Here is a table of points, one per row:
ndarray[-1.00 -0.51  0.66  1.02  0.08 -1.53  0.87  0.69 -2.33  0.78  1.94
         0.08  0.64  0.88  0.05  0.33 -0.49 -0.16 -0.19 -0.88  0.85  1.34
         1.27 -0.11]
ndarray[ 0.47 -1.31  0.21 -0.26  0.05 -0.16  1.98  0.06 -0.19 -1.47  1.13
         1.03  2.27 -1.97 -1.53 -0.54 -1.65  0.12  1.37 -2.08  1.02 -0.06
        -1.44  0.36]
ndarray[ 1.66 -1.18 -0.53 -1.99  0.61  2.87  0.86  0.60  1.41 -0.76 -0.76
         0.20  0.78 -0.28  0.76 -0.38  0.41 -0.16 -0.24 -0.75  0.51 -0.68
         2.03  0.76]
ndarray[-1.23  1.12  1.12  0.45 -0.59  0.38  1.86  0.15 -0.65  0.87 -0.22
         0.69  0.42  0.49  0.56  0.11  0.06  0.92 -1.31 -0.49  0.39 -0.29
        -0.44  0.44]
ndarray[-1.09  0.93 -0.31  0.39 -0.46 -0.44  0.40 -0.43 -0.46  0.74  1.17
        -0.47  0.20  0.71 -0.40  2.26  0.86  0.65  0.10  1.02 -0.36  1.16
         0.56  0.02]
ndarray[-0.59  0.73  0.27  0.79 -0.29  0.09  1.75 -0.98  0.21 -0.31  0.24
         0.20  0.61  0.53  0.24  0.84  0.55 -0.48 -0.14  0.26 -0.05 -0.68
        -1.41  0.30]
ndarray[-0.43 -1.13 -0.96 -0.53  0.76  2.76 -0.20 -0.03  0.67 -0.10 -0.64
         0.39  0.47  0.04  0.31  0.90  0.72 -0.28 -0.91 -0.82 -0.06 -0.98
         0.82  1.06]
ndarray[-0.24  0.12 -0.15 -0.03 -0.59  2.28 -0.55  0.34 -0.68  0.17 -1.45
        -0.71 -0.57 -0.11  1.17  0.05  0.62 -0.45 -1.28  0.25 -0.36  0.89
         0.83 -0.87]
ndarray[-0.87  2.00  0.70 -1.28  0.01 -0.45 -2.67 -0.02  0.68  0.21 -1.43
        -0.16 -2.52  0.41  1.61  0.77  0.28  1.12 -0.06  2.78 -2.45 -3.40
        -1.44  0.56]
ndarray[-1.38  0.98  0.78 -0.40 -1.24 -0.52  0.53  0.72  0.22  0.13 -0.80
         0.98 -0.92 -0.54 -0.41 -0.07  0.47 -0.03 -0.50  0.51  0.40 -0.94
         0.47  0.41]
ndarray[ 0.49 -2.26 -1.76  0.15  0.51 -0.12  0.19 -0.08 -1.17 -0.20  0.93
         0.55  1.25 -1.82 -1.93 -0.14 -0.68 -0.96  0.41 -1.65 -0.32  1.44
         1.20  0.38]
ndarray[ 0.03 -0.73 -1.16  0.30  0.07 -0.39  0.18 -0.68 -1.58 -0.20  0.04
         0.62  0.43 -1.55 -2.24 -0.74 -1.02 -0.27  0.68 -0.33 -0.62  1.90
         0.12 -0.37]
ndarray[-0.52  0.00  0.21  1.85  0.40 -1.43  0.79  0.89 -1.81  0.36  1.02
        -0.90  0.40  2.35  0.22  1.25 -0.70  0.21 -0.61 -0.76  1.08  1.06
        -0.68 -0.09]
ndarray[-1.02  0.79  0.63  0.52  0.34 -0.36 -0.65 -0.57  0.16  0.53 -1.06
         0.39  0.72  1.02  0.84 -0.46  0.97  0.25 -0.89  0.21  0.20 -0.83
        -0.76 -0.73]
ndarray[-1.98  0.87  0.71 -0.63  0.47 -1.55  1.22  0.12  0.39 -0.67 -0.26
        -0.30  1.10  1.18  2.12  1.73  0.22  1.97 -0.02  0.00  0.51  0.07
        -1.71  0.94]
ndarray[ 2.72 -2.30 -0.95 -2.20  0.85  3.17  0.05 -0.19 -0.07 -1.67  0.90
         0.77  1.37 -1.44  0.94 -0.48  0.58  0.31 -1.21 -0.99  0.73  0.60
         2.06  1.46]
ndarray[-1.77 -0.49  0.14  1.69 -0.41 -0.29 -0.37  0.51 -1.01  1.18 -0.87
        -0.68 -0.10  1.22  0.88  0.92  0.03 -0.84 -0.45 -1.01 -0.50  0.35
         1.09 -0.43]
ndarray[ 1.48  1.10  0.65 -1.30  0.05  1.48 -0.48 -0.20  2.48 -0.12 -1.69
         0.96 -0.10 -0.71  1.41 -1.35  1.25 -0.10  0.33  0.98  0.40 -0.53
        -0.62  0.23]
ndarray[-1.05  0.78 -0.15  0.38 -0.79 -0.42  0.19  0.57  0.69  0.12 -0.59
        -0.46  0.31  0.64  0.60  1.30  1.58  0.23  0.38 -0.52  0.35 -0.33
         1.69 -0.01]
ndarray[-0.89  0.74  0.60  1.69 -0.20 -1.70 -1.22  1.29 -0.46  1.69  0.24
        -1.22 -1.15  1.20  0.26  0.67 -0.31 -0.32  0.92  0.87 -0.92 -0.98
        -0.01 -0.60]
ndarray[ 1.27  0.16 -1.45  0.61  0.00 -1.76 -0.15 -0.63  0.53 -0.20  0.83
         0.73 -0.68 -0.99 -1.56 -0.72 -0.87 -0.20  1.39  0.15 -1.03 -0.19
        -1.31  0.15]
ndarray[-0.76  1.10 -0.08  0.55 -0.09 -1.41 -1.29 -0.78 -0.06  1.56  0.80
        -0.98 -0.58  2.21  0.67  0.62  0.33 -0.81  0.14  1.03 -1.25  0.86
         0.20  0.71]
ndarray[ 1.09 -0.48 -0.97  1.20  1.31 -1.27  0.27 -0.63 -0.41 -0.05  1.39
         0.04  0.48 -0.86 -1.62  0.09 -1.15 -0.57  1.43 -0.07  0.23  0.59
        -2.54 -0.71]
ndarray[-1.66 -0.65  0.75 -0.55  0.32  0.28  0.08  0.57 -0.58 -0.09 -0.05
        -0.12  0.37  0.56  1.89  0.88  0.77 -0.20 -0.35 -1.37  1.42 -0.21
         2.13 -0.67]
ndarray[ 1.53 -0.28  0.72 -2.00 -1.60  0.53 -1.40  0.72  3.02 -0.47 -1.49
         0.38 -0.07 -0.81  0.12 -2.08 -0.35  0.77  0.36  1.35 -0.10 -0.80
        -0.23 -0.76]
ndarray[ 0.82  0.94 -0.33 -1.29 -0.19  2.02 -2.74 -0.39  1.74  0.17 -2.32
         0.43 -0.66 -1.02  0.64 -1.30  2.06 -0.63 -0.79  1.60 -1.37 -0.15
        -0.82 -0.85]
ndarray[ 1.68  0.25 -0.79 -0.19  0.72  0.25 -0.57 -0.45  0.21 -0.40  0.12
         0.42 -1.58 -1.50 -0.87 -0.79 -1.37 -0.05  0.47  1.55 -1.09  0.58
        -1.31  0.33]
ndarray[ 2.65 -1.12 -1.15 -0.86 -1.99  1.40  0.51  0.17  0.07 -0.38 -1.39
         0.06 -0.67 -1.07 -1.30 -2.41 -0.26  0.95  0.66 -0.57  0.97 -0.43
        -0.01  0.71]
ndarray[ 0.69  2.01  1.27 -0.47  0.25  1.03 -0.75 -0.40  1.53 -0.55 -1.31
         0.16 -0.99  1.03 -0.21 -0.48  1.16  0.64 -0.15  2.16 -0.56 -1.02
        -1.46 -1.39]
ndarray[-0.73  1.03  0.76 -0.44  0.07 -1.22  0.20  0.30  0.16 -0.11 -0.34
        -0.64 -0.06  1.83  1.14  0.37  0.05  0.04 -0.87 -0.12  1.10 -1.70
         1.08  1.13]
ndarray[ 0.55 -2.26 -0.61  0.06  0.92 -0.31  0.56 -0.58 -1.09 -0.66  1.79
        -0.02  1.01 -2.06 -0.54 -0.52 -1.04 -0.77  0.10 -1.72  0.08 -0.06
         0.28  0.37]
ndarray[-0.73 -0.28  0.84  0.98 -0.44  0.38  0.48  0.68  0.91 -0.18 -0.40
        -1.27  0.10  1.29  1.72  0.41  0.22 -0.20 -0.15 -0.40  0.35 -0.58
         1.05  0.17]
ndarray[-1.45  0.02  0.30 -0.14 -0.45 -0.04  0.97 -0.06  0.43 -0.22  0.29
         0.05  1.21  1.33  0.19  1.14  0.96  0.14 -0.40 -1.54  1.60  0.84
         1.12  0.04]
ndarray[-1.09  0.73  0.32  1.45 -0.57 -0.98 -1.50  0.65 -0.58  0.70  1.48
        -0.49 -1.25  2.01  0.13  1.01  0.04 -0.41  0.19  0.64 -0.72  1.43
         0.34 -1.07]
ndarray[ 0.91 -0.69 -0.41 -0.31  0.01 -1.08  0.79 -0.04 -0.67 -0.43  1.30
         0.13 -0.44 -1.29 -1.16 -0.55 -0.44  0.33  1.65 -0.52  0.30  0.37
        -0.21  0.13]
ndarray[-2.89  0.60  0.46  0.75 -0.31 -0.52 -1.20 -0.40 -1.81  0.88  0.58
        -0.28 -0.84  1.53 -0.28  0.71 -0.26 -0.92 -0.81  0.12  0.28  1.75
         1.35 -0.90]
ndarray[ 2.34 -0.71 -0.84  0.29  0.99  0.33 -0.58 -0.26  0.01 -1.27  1.38
        -0.99 -1.23 -0.70 -2.04 -1.25 -1.41  0.04  0.61  0.82 -1.81  0.10
        -1.25 -0.26]
ndarray[ 0.91 -1.57 -0.55 -0.20  1.37 -0.29  0.60 -0.18 -1.19 -0.18  0.11
         0.00  0.52 -2.47 -0.47  0.19 -1.14 -0.84  0.43 -0.44  0.11  0.71
        -0.24 -0.67]
ndarray[-0.24  1.61  0.78  0.54 -0.10 -0.76 -0.43  0.28  0.74  0.77 -0.34
         0.54 -0.51  0.76 -0.04 -0.16  0.48  0.26 -0.46  0.44 -0.47 -0.63
        -1.31 -0.26]
ndarray[ 2.29 -0.66  0.25 -0.59  0.11 -0.25  1.45 -1.31  0.54 -0.17 -0.27
        -0.09  0.24 -2.02 -1.88 -2.13 -1.53  0.69  0.19  0.30  1.17 -0.59
        -0.52  0.08]
There is one direction along which these points spread out most. Take the direction at right angles to it along which they spread out most. Go by this last direction. For each point below, how far along it does it lie, from 0 to 99? 50 is the average, and the first point above lies past it. One standard deviation of the points above along it is 16.
ndarray[-1.09  0.73  0.32  1.45 -0.57 -0.98 -1.50  0.65 -0.58  0.70  1.48
        -0.49 -1.25  2.01  0.13  1.01  0.04 -0.41  0.19  0.64 -0.72  1.43
         0.34 -1.07] 61
ndarray[ 0.82  0.94 -0.33 -1.29 -0.19  2.02 -2.74 -0.39  1.74  0.17 -2.32
         0.43 -0.66 -1.02  0.64 -1.30  2.06 -0.63 -0.79  1.60 -1.37 -0.15
        -0.82 -0.85] 13
ndarray[-0.87  2.00  0.70 -1.28  0.01 -0.45 -2.67 -0.02  0.68  0.21 -1.43
        -0.16 -2.52  0.41  1.61  0.77  0.28  1.12 -0.06  2.78 -2.45 -3.40
        -1.44  0.56] 15
ndarray[-1.77 -0.49  0.14  1.69 -0.41 -0.29 -0.37  0.51 -1.01  1.18 -0.87
        -0.68 -0.10  1.22  0.88  0.92  0.03 -0.84 -0.45 -1.01 -0.50  0.35
         1.09 -0.43] 63
ndarray[-0.73  1.03  0.76 -0.44  0.07 -1.22  0.20  0.30  0.16 -0.11 -0.34
        -0.64 -0.06  1.83  1.14  0.37  0.05  0.04 -0.87 -0.12  1.10 -1.70
         1.08  1.13] 50
ndarray[ 2.34 -0.71 -0.84  0.29  0.99  0.33 -0.58 -0.26  0.01 -1.27  1.38
        -0.99 -1.23 -0.70 -2.04 -1.25 -1.41  0.04  0.61  0.82 -1.81  0.10
        -1.25 -0.26] 45
ndarray[ 0.91 -1.57 -0.55 -0.20  1.37 -0.29  0.60 -0.18 -1.19 -0.18  0.11
         0.00  0.52 -2.47 -0.47  0.19 -1.14 -0.84  0.43 -0.44  0.11  0.71
        -0.24 -0.67] 61
ndarray[-1.09  0.93 -0.31  0.39 -0.46 -0.44  0.40 -0.43 -0.46  0.74  1.17
        -0.47  0.20  0.71 -0.40  2.26  0.86  0.65  0.10  1.02 -0.36  1.16
         0.56  0.02] 61
ndarray[ 0.49 -2.26 -1.76  0.15  0.51 -0.12  0.19 -0.08 -1.17 -0.20  0.93
         0.55  1.25 -1.82 -1.93 -0.14 -0.68 -0.96  0.41 -1.65 -0.32  1.44
         1.20  0.38] 71
ndarray[-1.66 -0.65  0.75 -0.55  0.32  0.28  0.08  0.57 -0.58 -0.09 -0.05
        -0.12  0.37  0.56  1.89  0.88  0.77 -0.20 -0.35 -1.37  1.42 -0.21
         2.13 -0.67] 59
ndarray[-0.59  0.73  0.27  0.79 -0.29  0.09  1.75 -0.98  0.21 -0.31  0.24
         0.20  0.61  0.53  0.24  0.84  0.55 -0.48 -0.14  0.26 -0.05 -0.68
        -1.41  0.30] 52
ndarray[ 2.72 -2.30 -0.95 -2.20  0.85  3.17  0.05 -0.19 -0.07 -1.67  0.90
         0.77  1.37 -1.44  0.94 -0.48  0.58  0.31 -1.21 -0.99  0.73  0.60
         2.06  1.46] 45
